In the rows, 128 means zero.
The same turns and mirrors carry the whole set onto itself and the rows of a family onto each other. Which other rows belong to the same family as each row named below? List them in the order they appear above.
These 30 rows form 5 families of 6 rows each.
Daf: [154 132 108 103 139 124 148 167 117 137 133]
zukik: [137 139  82 126 119 122 136 109 129 125 149]
pilad: [144 136  79 122 117 145 135 116 140 137 146]
bage: [169 127 109 121 138 129 140 163 125 146 128]
Kole: [146 155 121 121 101  94 110 148 110 144 112]
Supa: [125 173  94 139 113 138 116 137 123 108 142]
poro: [119 183 119 123 111 123 119 139 125 179 143]
nid: [132 174  87 120 112 124  93 131 113 126 150]
nuvi: [109 124 131 124 111 144 114 150 146 167 148]
bilo: [147 124  88 108 114 140 120 130 154 135 158]
firi: [129 184 124 134 133 128 118 146 125 170 164]
Pog: [151 132 119 113 138 139 131 168 106 136 118]
Soga: [138 153 102 132 110 129 106 135 137  96 144]
keruk: [156 155 133 106 108  91 130 137 123 150 122]
Bisek: [138 141 128 111 141 121 139 161  98 138 122]
fodum: [142 149 142  99 102 114 118 139 113 132 113]
Vuf: [129 134  92 123 111 120 141 121 157 125 153]
patub: [115 128 138 134 136 132 109 160 137 154 163]
Bigop: [119 124 131 115 129 135 116 164 139 165 166]
Simir: [133 167 135 143 118 135 117 122 124 178 153]
fuso: [118 135 124 118 125 148 122 174 150 160 153]
Diz: [148 162 126 106  99 109 119 141 119 139 104]
samu: [137 125  81 126 116 125 132 130 150 135 164]
bagat: [158 142 120  99 149 127 146 149 112 137 134]
Nupok: [ 98 134 134 124 117 131 111 139 136 162 162]
gopos: [130 175 133 136 132 150 118 136 135 164 164]
pepi: [127 163  97 123 108 112  99 142 132 106 152]
Tivu: [131 173  91 140 106 130  95 134 128 121 140]
gazu: [155 150 147 109 110 112 138 141 128 145 115]
Sipok: [133 179 131 128 118 136 105 133 123 179 144]

Same family as keruk: pilad, nuvi, firi, Pog, pepi
Same family as bage: Kole, poro, nid, bilo, fuso
Same family as patub: Supa, fodum, Vuf, Simir, bagat

The same turns and mirrors carry the whole set onto itself and the rows of a family onto each other. Which other rows belong to the same family as each row named below? List them in the order they appear above.
These 35 rows form 7 families of 5 rows each.
dami: [100 108 128 173  94 150 141  90 153 159 130 151]
Suza: [175 106 123 154 142 162  93 102 134 168 123 182]
Pezog: [132  89  97 140 129 158 130  85 130 147  99 153]
bipop: [131  79 117 135 142 156  98  89 135 162 128 169]
pes: [159 110 128 150 146 171 106 116 106 158 111 150]
rul: [111  93 122 171 105 179 150  98 140 168 125 160]
kep: [156  90 106 135 141 152 115 125 128 161 115 167]
sol: [142 144 136 190  92 143 123 110 154 150 133 158]
nivet: [168 101 109 135 130 140 107 115 115 148 125 155]
Pib: [126 136 140 194  98 150 111  89 140 166 135 181]
sime: [158  88 123 135 116 152  88 101 127 141 132 146]
Pariz: [122  85 102 143 104 153 111  90 134 155 105 134]
furak: [ 99 116 124 180 116 161 124  89 163 153 114 179]
noz: [118 136 107 186 109 129 116  98 160 166 115 164]
Kasa: [167 140 118 184 121 143 104 107 150 169 115 179]
Derim: [120 107 111 181  89 152 134  83 149 174 104 150]
linu: [118  84 106 147 136 163 135  94 150 152 105 169]
dom: [162 144 138 177 132 152 103 122 127 142 123 154]
bulal: [157 124 136 195  91 151 124  89 153 171 129 173]
Romak: [ 97  96 108 155 122 136 113  86 151 161 122 159]
Fere: [135  89 106 147 118 187 126 113 119 162 107 144]
Tona: [ 99 105 134 176 125 150 148  91 141 159 129 156]
Befam: [116  77 122 138 116 173 130  91 130 163 119 148]
fimez: [120  85 124 149 141 170 135  98 116 168 115 150]
sezi: [163 114 114 148 119 172 100 132 121 139 121 143]
bamep: [165  94 124 133 127 178 106 111 117 157 117 153]
sokev: [179 112 143 167 109 151  96 101 139 150 146 170]
Memok: [155 134 135 175 106 155 108 129 141 133 148 158]
taba: [163 125 126 161 125 142  93 139 126 167 130 176]
dako: [181 135 133 165 111 160 102 123 133 149 126 158]
taz: [107 109 117 177 108 165 133  68 146 158 106 169]
Dafog: [124 120 140 189  98 160 137 107 153 151 151 168]
Refop: [125 142 142 194 119 140 130 107 148 143 134 158]
tusum: [126 141 136 189 107 147  97 116 150 162 129 183]
Rulek: [163 130 135 169 112 135  95 117 121 159 147 172]

Same family as kep: furak, linu, taba, tusum
Same family as Suza: bipop, noz, Kasa, Romak
Same family as dom: pes, Tona, fimez, Refop
Same family as sokev: sime, Pariz, Derim, bulal
Same family as taz: Pezog, nivet, Pib, Rulek

The same turns and mirrors carry the whole set onto itself and the rows of a family onto each other. Which other rows belong to the same family as each row named below? List them in the order they appear above.
These 40 rows form 5 families of 8 rows each.
ded: [137 108 105 152 113  90 120 116 163 118 116 133 123 156  99 151 149 131
 144 137 126 130  95 128 142]
Rab: [126 134  92 127 126  65 142 146 163 135 103 143 123 147 122 134 134 147
 151 137 109 124 115 148 128]
lof: [131 147 101 145 109  59 142 123 162 129 113 145 110 131 107 140 126 142
 171 126 126 123 110 162 118]
nulek: [126 107 117 143 130  74 109 141 170 109 118 142 116 162 118 152 144 132
 139 148 126 116 117 131 143]
lurum: [138 148 158 104 100 148 112 122 166 111 150 136 109 108 154 143 117 149
 156 128 139 122 119 122 119]
sumu: [148 135 149 111 120 150 125 107 158 116 155 130 106 108 161 138 125 161
 160 118 132 122 120 120 120]
befes: [141 112 141 117 135 164 113 131 176 126 146 140 100 101 135 141 129 156
 149 105 124 157 119 127 121]
vela: [130 123 156 113 130 152  99 148 182 116 147 149  94  99 139 146 119 149
 150 115 133 149 130 133 118]
vin: [125 147 159 104 120 131 114 171 163 140 131 125 109 113 139 126 164 138
 163 127 149 127 119 107 106]
kubo: [142 128 144 121 144 136 134 138 152 140 146 116 100 110 145 124 172 160
 177 111 138 129 117 110 105]
tava: [128 132 119 174 103  66 133 120 158 132 138 159  98 122 110 148 117 144
 155 114 147 122 121 150 127]
somo: [129 119 130 155 134  55 114 131 164 119 120 144 100 148 120 145 149 122
 153 129 151 109 127 134 130]
fusi: [143 132 115 176 116  82 136 132 180 150  95 152 102 139 103 151 140 129
 168 127 147 121 122 145 123]
mep: [136 124 119 170 130  76 127 148 186 135 101 158  98 147 116 156 133 140
 165 141 137 112 135 150 126]
nuf: [148 129 138 127 131 159 133 130 174 105 149 128 101 111 144 151 133 166
 178 119 115 127 117 146  97]
mazu: [121 140 106 176 104  65 132 113 159 123 131 140  90 129 118 156 127 144
 171 106 138 134 123 131 117]
ronev: [131 135 163 114 126 143 104 148 177 136 137 147  92  93 137 135 130 132
 150 100 152 149 131 127 111]
Muza: [134 156 153 107 117 147 128 165 173 142 115 129 113 112 144 130 148 126
 157 112 146 126 121 123  93]
nin: [115 141  94 159  79  89 127 128 164 128 114 136 115 139 105 156 128 137
 150 121 124 149 102 118 129]
Lesa: [145 121 100 170 116 100 140 131 179 150  92 146 116 149 100 151 143 138
 158 135 128 130 110 138 132]
Gaf: [121 113 100 144 119  86 135 153 160 146 116 152 127 150 125 139 131 150
 119 133 118 130 118 124 146]
Kov: [146 139 150 103 126 145 130 118 154 135 142 128 110 111 167 125 138 150
 151 111 141 122 124 107 119]
Vel: [125 132 106 158  83  89 134 130 158 146 118 152 124 133  97 144 124 135
 133 122 136 138  99 132 138]
vub: [138 113 104 163 131  94 131 147 186 135  98 152 112 156 115 157 136 149
 154 148 118 122 124 142 135]
zor: [130 128 115 116 126 167 120 121 163 116 131 132  99 100 127 130 136 152
 187 102 114 139 119 113 119]
Zole: [129 136 100 139 133  52 143 135 162 128 114 147 107 139 125 137 130 151
 165 130 118 116 124 159 121]
zibu: [116 134 128 105 120 160 101 148 175  99 130 143  99 105 132 139 122 149
 181 123 113 131 130 119 121]
Kikuz: [107 128  93 143 113  81 125 157 166 131 108 138 118 156 132 149 134 145
 134 132 112 140 123 107 136]
duz: [142 126 143 128 122 148 122 126 161 108 163 121  99 107 129 146 150 173
 188 128 124 133 105 129 108]
kago: [141 124 147 118 132 156 118 131 170 146 136 138  98  94 134 130 140 140
 148  90 143 157 120 119 115]
Gapak: [127 143 128 115 132 147 122 131 159 134 122 134  91  94 135 118 145 134
 186  89 139 131 132 107 110]
vevi: [150 132 135 119 146 154 147 139 164 140 129 120 108 114 154 129 157 152
 164 101 127 128 121 124  95]
bigi: [124 145 159 112  97 144 102 159 172 107 148 130 108 110 124 148 142 151
 174 144 135 131 107 126 109]
kuf: [113 126 105 159 137  57 130 143 161 126 125 142  93 144 146 148 135 153
 155 117 126 126 145 120 124]
puno: [124 113 114 160 139  63 135 142 159 132 135 159 101 139 136 143 124 159
 140 124 129 115 139 141 135]
topin: [140 120 118 164 117  71 125 106 157 129 119 135 107 142 101 144 154 120
 157 117 150 122 104 132 130]
gib: [113 148 141 103 126 140 103 158 171 118 121 146  91  99 140 126 132 130
 180 110 137 123 144 113 112]
suroz: [128 145  93 133 102  71 141 134 163 136 102 142 125 139 104 137 130 138
 157 133 117 130 101 151 125]
dab: [133 153 156 116 102 152 114 157 183 106 135 137 106 109 135 153 125 140
 170 129 134 125 117 144  94]
Noti: [136 152 160  97 106 143 117 132 161 131 137 134 113 110 160 129 129 137
 147 121 148 121 122 109 118]

Same family as fusi: befes, vela, mep, ronev, Lesa, vub, kago
Same family as suroz: Rab, lof, lurum, sumu, Kov, Zole, Noti
Same family as nulek: ded, somo, zor, zibu, Gapak, topin, gib

The same turns and mirrors carry the whole set onto itself and the rows of a family onto each other. Which other rows belong to the same family as each row named below? List them in the order they appear above.
These 36 rows form 6 families of 6 rows each.
zonop: [123 140 131 153 120 126 143 144  89 121 111 133 143]
luv: [121 139 147  93 138 145 108 134 102 123 115 109 121]
lizo: [146  92 128 116 149 140 121 117 137 152 149 107 123]
tete: [128 141 124 111 137 167 106 130 129 109 116 110 105]
mivos: [142 137 122  96 156 122 132 107 142 136 137  98 121]
toden: [114 102 143 130 117 126 141 103 144 121 120 150 125]
Kisal: [144 133  90 121 145 153 121 137 151 138 132 115 121]
kovi: [137 139 144 145 103 104 121 108  99 121 145 128 132]
Karu: [151 147 147 131 107 135 149 145 108 105 123 141 127]
vezip: [144 119 131 132 103 121 121 104 147 120  97 110 122]
mobap: [162 138 125 136 112 125 160 147 130 123 132 145 136]
vad: [152 123  99 148 106 110 134 119 120 143 130 121 149]
vab: [140 122 118  97 146 132 120 135 156 151 115 110 125]
febev: [138 105 133 121 145 143 118 122  93 146 163 113 132]
tibo: [117 129 155 134 143 160 107 123 109 119 134 102 114]
doto: [133 102 154 110 143 150 110 113 113 130 139 104 113]
befo: [107 114 146 135 114 129 138 109 105 114 134 154 134]
vov: [138 124 112 153 125 115 152 142 140 141 106 132 141]
duzus: [140 129 154 136 104 104 119  97 138 118 124 121 115]
lefab: [134 111 129 137 150 148 119 123 161 145 135 102 117]
Reto: [135 138 108 110 144 130 124 149  99 155 145 119 147]
zofen: [132 128 124 118 150 149 126 139 102 116 125 123  80]
pedu: [140 146 115 103 157 121 134 116 108 138 156 105 136]
Gar: [125 129 147 142 119 130 137 132 133 112  82 124 119]
Nub: [132 147 139  94 152 130 123 107 109 118 137  98 119]
rokuz: [112 141 144 138 119 122 110 132  95 109 122 150 133]
Zukig: [135 135 135 138  98 125 118 112  85 113 117 117 136]
Ped: [119 107 121 141 119 118 148 113 127 136 142 157 143]
vati: [141 127  99 128 154 138 137 147 100 134 142 130  97]
fuz: [143 118 107 121 155 140 134 139 134 131 125 124  83]
kuraf: [156 135 144 126 110 132 152 139 147 110 112 137 118]
segof: [131 127 107 148 127 106 127 139 133 141 136 155 149]
Til: [133 148 100 125 140 158 115 142  96 125 147 119 130]
vafof: [149 128 126 147 108  94 131 107 137 139 144 129 134]
pugug: [131 126 117 150 149 146 122 137 107 149 163 112 140]
godi: [122 123 140 131 123 118 113 124 159 118 101 143 120]

Same family as vov: zonop, tete, Kisal, Gar, Til
Same family as vati: Karu, mobap, zofen, fuz, kuraf
Same family as luv: vab, Reto, rokuz, segof, godi
Same family as Ped: mivos, toden, befo, pedu, Nub
Same family as lizo: kovi, febev, doto, duzus, vafof

The same turns and mirrors carry the whole set onto itself and the rows of a family onto each other. Which other rows belong to the same family as each row named below? List them in the order they appear above.
These 18 rows form 3 families of 6 rows each.
Tolu: [122 149 160 121 125 117 125 112  85 113 108 123 120 141  83 116 101  98
  92 122 147 142 108 109 122]
gufi: [107 143  95 159 121 130 146 156 149 103 108 145 100 148 129 120 106 166
  89 100 120 150 124 156 115]
lazu: [122 156 100 164 117 136 138 167 150 102 119 141  82 151 119 108 111 157
 106 103 118 152 124 165 122]
Kize: [ 86 144 129 122 145 135 142 132 102 104 127 133 136 160  98  88 110  89
 114 109 128 130 112 130 118]
tasu: [109 141 163 125 127 110 146 113  83 101 119 112 134 148  92 111 100 103
 113 113 140 143  99 116 107]
zal: [ 91 141 149 128 122 133 140 133 104 106 119 125 139 160 109  86 102  84
 107 109 128 139 101 139 130]
lan: [123 137 177 127 118 111 141 114  85  95 124 112 113 153 101 106  99  91
 116 121 132 151  99 125 121]
nol: [154 150 129 164 112 114 140 148 131  91 122 128  57 143 110 129 107 166
 115 114 122 165 121 151 113]
veru: [115 137 149 124 143 132 135 127 100  90 139 132  92 165 103  88 111  76
 125 125 115 141 118 134 132]
let: [129 155 128 167  92 116 145 154 136 107 103 120 104 139 117 126  97 172
  98  98 136 162 103 155 112]
siv: [150 132 127 153 131 136 140 158 123  86 117 137  62 138 119 134  94 169
 102 127 133 149 147 145 111]
pedi: [127 147 142 117 150 129 120 119  92 102 126 140  88 151  82 105 113  86
 105 131 131 136 129 114 130]
bod: [131 141 129 160 103 105 150 136 130  99 101 125  97 136 123 141  96 179
  89 104 131 162 111 142 104]
ditag: [119 137 107 154 127 152 141 173 138 101 107 142  98 142 127 120  93 166
  90 113 136 140 142 156 117]
lebin: [141 138 114 157 130 115 144 141 135  86 122 142  56 147 120 132 110 166
 105 116 114 158 134 146 110]
Fosa: [136 135 138 155 107 130 145 157 121 100  98 123 102 131 123 140  83 179
  87 114 149 151 127 143 106]
guve: [120 139 147 121 154 120 139 117  88  88 141 129  93 158  90 101 113  90
 129 125 122 139 121 120 114]
Tuvi: [ 98 152 131 118 138 140 122 130 103 118 112 140 129 151  89  96 109  88
  90 116 138 130 117 122 133]

Same family as zal: lazu, lan, nol, veru, let
Same family as Fosa: Tolu, siv, pedi, ditag, Tuvi
Same family as bod: gufi, Kize, tasu, lebin, guve

The same turns and mirrors carry the whole set onto itself and the rows of a family onto each other. Which other rows belong to the same family as each row named below? List them in the order they appear above.
These 32 rows form 4 families of 8 rows each.
pebi: [121 167 126 121  92 156 124 111 121 127 126 136 117 146]
midut: [157 146 117 103 125 128 148 118 124 159 154 102 126 131]
goz: [136 122 147  97 104 136 123 106 121 136 146 153 128 111]
domor: [136 123 137 122 123 167 141 113 134 111 126 158 128  97]
Repeb: [140 106 136 124 127 155 140 148 155 169 151 123 136 131]
kif: [136 142 115 118 130 133 126 129 179 152 132 122 138 118]
punel: [161 116 117 134 102 151 111 146 146 148 139 147 132 107]
paral: [156 167 147 140 134 123 142 115 121 126 122 117 110 157]
Nefu: [145 151 182 128 123 118 157 122 130 114 142 125 124 121]
bomi: [129 163 117 120 118 146 126 127 113  99 154 135 122 154]
vemir: [128 144 164 141 119 142 137 107 109 118 124 150 124 149]
pas: [143 131 136 147 134 181 149 152 123 144 152 109 128 125]
befis: [155 138 136 142 134 128 136 159 175 136 118 122 124 144]
Gon: [134 137 124 154  98 155 139 168 141 134 112 128 119 141]
gegur: [154 150 133 106  83 136 143 119 125 149 158 116 116 112]
bot: [150 133 161 107 130 149 151 108 104 135 150 120 110 114]
Nuker: [125 143 137 159 116 143 128 146 139 154 118 124 134 162]
fitu: [140 134 121 111 117 112 116 148 155 128 127 137 145 103]
puvef: [116 133 118 134 118 117 162 158 132 117 124 128 143 141]
finad: [152 167 141 169 139 145 123 133 141 126 127 117 129 125]
redi: [105 137 158 123 112 138 159 154 144 133 126 123 134 150]
letub: [159 146 136 127 130 105 140 117 112 119 142 137 126 164]
vuto: [140 126 137 104 134 168 146 114 158 110 159 149 122 122]
Memoz: [160 118 121 112 133 162 117 147 158 132 151 136 121 106]
labi: [172 135 155 121 135 122 173 122 145 112 142 134 120 139]
lil: [163 123 138 108 134 155 138 110 115 140 175 133 119 134]
Vop: [152 120 116 150 103 168 165 148 134 135 139 128 126 108]
neke: [140 136 122  88 127 136 122 108 113 113 145 144 117 121]
Rig: [179 161 127 151 119 139 116 149 141 109 139 133 121 135]
Vug: [135 118 137 107 101 153 138 155 137 161 146 114 122 106]
fimi: [161 124 132 160 124 121 139 156 148 122 119 147 136 146]
vupe: [128 143 137 131 120 130 153 125 118  98 108 149 117 152]

Same family as pebi: midut, domor, pas, fitu, redi, labi, Rig
Same family as Vop: kif, Nefu, bomi, gegur, puvef, finad, vuto
Same family as paral: befis, Gon, bot, Memoz, neke, Vug, vupe

